Each named move below is a turn or a mirror, shown by a few rows before and after it. Which moves, in which order, take the first row of each later pair to the second? The first pair is answered.
K546 (before => after):
[ -4  17   8 -11  -4  10  -1 -18  -5   9 -23   6  17  -2 -11  16  -8  14
  -8 -10 -11   4  16   6   1   9  -9   4   6  -4  -3  17   4   1   5   1
  -1   7  -5   0  -6   9   0  -7 -11 -11 -18] => [  7   2  12  -7   9  16 -10  -6   0   9  -7  -7  14  17  -9   5 -12   9
  -7 -15   5  -4  18   6   3   5  17   1  -1   3  -2  13 -19  17  -7  -1
  -1   9 -13  -2   6   5  -6  -3 -12 -12 -14]
[ -6 -11   0 -14  -5  10  -1   1 -19   5  11  -2  10   1  -1  -9   8 -12
 -12  -7   5 -10   7 -14  12  -4   8  14  -1  -9 -10  13   2  -2  -3   6
   2  -8   7  -3  -9  -1  12  -1  -9   9   1] => [ -6 -10   0 -14  -6   9   0  -1 -19   5   9  -1   9  -1  -1  -9   9 -11
 -12  -8   2  -9   6 -14  12  -3   5  14   0 -10  -9  13   5  -3  -1   7
   3  -8   8  -3 -10  -1  12  -1  -8   8   0]
[-11 -16   1   7  -6   4 -14  -6   1  -1   2   4   7  -3  11   5   5   4
  10   8 -16  -1  -3   8   9  -8 -22   3 -15   1 -15   7  20 -15   8  -1
 -10   7   5  13   3   7 -12 -16  -7   8  11] => [ -3 -28   4   9   3   8 -19   2   5  -1  13  -5   5  11  13  -3   3   0
  11   5  -4  -7  -2   8  10 -11  -4   0 -21   6 -15   5   4  -4   1  -3
 -10   8  -1  12  11   3 -16 -13  -8   8  12]
[ -1  13  -7   6  -4  -1  -3  10  -3   6 -23  -6  -8  -4   1 -13   8  -7
  -6  -8  14   6   6 -13  -3  11   3  -4   1   0  -9   5 -22  -1  -9   5
  -4   1  -1  -8   2  -3  -5   5  -4  -3  -8] => [ -4  17  -8   4  -7  -2  -1   8  -5   7 -27  -2  -7  -8   0 -10   8  -6
  -7  -7   9   7   6 -14  -3  12  -3  -3   3  -1  -9   6 -16  -5  -7   5
  -4   0   0  -9  -1  -2  -3   4  -4  -2  -8]
K589 (before => after):
[-11   7  -1  11  -3   0   2  -4   5  -5   6   7  -9  -8   3   1   0   8
   3   3  -3   2  -3   6   2  -4   0  -4   8  -4  -8   3  20  -7   8   9
  -5   0   4   7  -5  -5  -2 -11  15   2   4] => [ -8  -4   0  15   4  -1   0   0   4  -2  16   2  -9   1   5  -4   5   5
   8   2  -1  -3  -7   8   6  -5   9  -7   0   2 -10  -1   8   2   8   2
  -9   1   5   5   1 -13  -3  -5  16  -3   8]
[  4  -1   3  -2  -5   1   1   4   7  -6   5  -2  -8   8  -4  -5   3   2
  -7   2   5  -3   1   0  14  -1  11   5 -10   5  -1   7   2  -7   0   3
  14   7  -2  -6   8  -1 -12  -5   6   7  11] => [  5   0   1  -4  -4   1   2   5   4  -4   4  -6  -6   6  -6  -6   6   1
  -7   0   2  -4   1   0  16  -1   8   6 -13   8  -1   6  -4  -4   1   0
  11   9  -2  -9   9  -4 -10  -3   2   4   9]
[ -3   0  -2   5 -16  -2  10   5  -9   5  -5   1  -4  -6  -3   0   2  -5
  -1   4 -11  -5  12   1  -3   5  -9  -1  -6  -2  -4   3   2 -13   7   1
   0  -5  -9  -4  -5  -3  -2   5  -7  12  -5] => [ -4  -2   0  12 -14   0   7   5  -4   3   0   4  -8  -3   0   2  -2  -4
   1   6  -5  -5   9   3  -6   4  -3  -4  -5  -5  -3   2   9 -14   5   4
   2  -6 -11   3  -5  -1  -4   4   0  15  -2]
K57 (before => after):
[-11   4  -1   4 -16  -6  10  -6 -10   3 -10  17   6 -10   1   9  12   1
   2   0  -9   1  -4   9   6   2 -20   6   7  -5  -4  -2  14  -9   6   1
   4   4   1   3 -14   1  17   0  -1 -13   4] => [ -4   3   3   0 -11   5   2   6   5  -6  -9  11   0   2   1   6  -9   3
 -11  -6  17   1   7   2  -2  -3   3   8  18  -7   5  10   2  -7 -15  14
  14   4 -18   3 -14  16   7 -10  -3   2  -3]
[ 16 -16   8   7   1   2   2 -10 -17  -4  -1   8   2  -7  -3   3   9 -12
  15  17  -3 -10 -13   5   5  -5  -6   5  -5   5  -5  -5  10  11   1  -5
  -2  10  13   6 -11  -9  12   2   1   7   8] => [ 13  -9   9   7  -4   7  -1 -11  -7 -11  -7  14  -2 -10  -3   8  -5  -7
   6  17   7  -6  -9   2  -3  -6  -4   8   6  -3  -1   3  21   2  -4   6
   6   7   5  11 -18   3   9  -7   5  18   3]
[  6   3  -4  11  13  -5   1   6   9  -4   8   5   1   5  -7  -9   5  -5
  12  -4   4   7  -1  -1   4  -8   5  -9  -7  19 -11   3 -14  10  -8  -4
  -8  11  -3  -1  11 -14   1  10  -5   5   4] => [ -4  13  -5  15   4 -11   6  -4   5  -2   2  17   1  -8  -7  -1   9  -2
  14   2  -7  13  -6   1   3  -5 -13  -8  -3  13 -13   2   8  -3   4  -4
  -9   7   5   4   2 -13   5   8   1   4   5]
Now pairs of rows:
Between the rows of a pair lie two moves.
[  1   7  -3 -13   1   6   8   3  -5   0 -15  -7  11  -4  -6  -1  -4   2
  -9  -8  -9   1  18  -7   4   0  -6   8  -5   4   8   8 -11   3  -3  -4
  -2   3  -3 -11   1  -3   4   2 -11   2  -7] => [  3  -1   2  -3   4  12   0   8   9  -6  -4  -4   5   7  -2  -2 -15   4
  -9  -7   9   0  18  -6  -4  -2  12   4   0  -1  11  10  -7   3 -10   4
   4   0 -10  -1   0   3  -4  -4  -1  12  -5]	K589 then K546
[  5   4  -3   0  -6  -8   4  10 -10   6   1  -6   3  -2   4  -6   1  -7
   6   3  -8  -3  -1  -5   7   3   3   4  -2   7  -4  -4 -23   9  -2 -10
   5  -4  -1  -7  13 -18   2  -3 -13   0  12] => [  1  16  -5  -8 -14  -6   5   8  -6   1 -12  -1   2 -11   2  -1  -8  -2
  -3   2  -7   3   5 -11   2   3  -4   9  10   1   0   4 -13  -2  -6  -1
  11  -5  -7  -8   5  -6   3 -10 -16   8   4]	K589 then K57
[ -7  11  -5  -8  -9  -1   2  -4  -3   1 -12   4   1 -11  -1   9  -2   8
  -4   3  -2   9   9  -4  -2  -1 -10   7   7  -1   2   5   6 -10   2   6
   1  -4  -1   0  -6   6  -2  -4  -3   1  -7] => [ -1 -10   3  10   4   1  -6   2   4   4  14   2  -5   9   7   0   0   3
   8   3   9  -1   0   4  -1  -3  15  -2  -4   3  -2  -5  -3   2   1   1
  -1  -3   0   8   5  -5  -8   2  11  -2   5]	K589 then K589
[-1 -3 -3  3  2 -3 -2  3  3  7 10  4 -3  0  0 -3  3  4  6  4 -5 -2 -5 -1
  2  3  9 -2 -3  2  4 -5  0  0 -2 -1  7 -3  0 -1  2  2  1  1  1 -2  5] => [-1 -2 -3  3  1 -4  0  2  0  7  8  4 -3 -2 -1 -4  5  3  7  3 -8 -2 -5 -1
  4  3  6 -2 -4  2  3 -6  1  0 -2 -2  5 -3  1 -2  3  0  3  2  0 -3  5]	K57 then K589
[  3  11  -3 -12   1   4   3   1  -4  -1 -13  -3   4  -5  -5  -3 -13   2
 -10  -6  -1   3   5  -5   1   5  -5   3   9  -1   7   5  -4   1  -9   2
   3   8 -11  -7   0   8  -1  -4 -10   4  -9] => [  5  -3   2   7   9   5  -6   5   7  -3   7   0  -3   9   2  -5 -15   1
  -1  -3  12  -1  -2   0  -3   1  15  -5   7  -2   4   0  -1   4 -11   4
   3   6 -12   4   5   5  -8  -3   6   7   1]	K589 then K589
[  1   1   4   6   1  -2  -6   1   0   0   7   0  -6   5  -3   5  -3   7
  -5  -3   6  -5   2   9  -2   0   8   1  -1   0  -3 -10   3   8  -3  -5
  -2   4  -2  12   3   6   4   7   5   1  12] => [ 0  4  3  3 -1  0 -7  2  2 -2  3  0 -6  4 -3  6 -8  9 -9 -4  8 -4  5  8
 -4 -1  8  3  3  0 -1 -7  3  6 -5 -2  0  5 -6 11  2 10  3  4  3  4  8]	K546 then K57
[ -9   8  -3   4  -3 -17  14 -14 -32   1   6   5  10   4   4   1   6   9
  11   0 -21  -6  11  -1   3 -10 -20  10  -1   2  -6  -7   1   0  10  -9
 -16   2  17  -8   4   7   4   3   5  -2   0] => [  2   1   2  -1   7  -3   3   1 -15  -9   9  -9   4  21   4  -6 -16   9
  -1  -8   8  -9  23  -7  -4 -16   8  13   7   2   3   3 -20  10 -14   3
  -6   4  -4 -11   7  20  -6  -5   1  11  -7]	K57 then K57
[-11 -11  -5   7   3 -10   3  -9   8   5  10   9   1  -3   6  -8  18  -5
  17   5  -8  -2 -15   8   4  -1  -9  -4 -11   6  -7  -8   8   5   9 -17
  -7  -2   1   7   1 -15   4   7   4 -10  -1] => [-11  -3 -10  -5   0 -11   8 -10   3   7  -2   7   5  -9   1  -8  19  -5
  13   3 -14   1 -10   5   8   0 -18   0 -10   7  -6  -5   3   4  10 -18
  -9  -1   0  -1   0 -14   8   7  -7 -12  -7]	K546 then K589
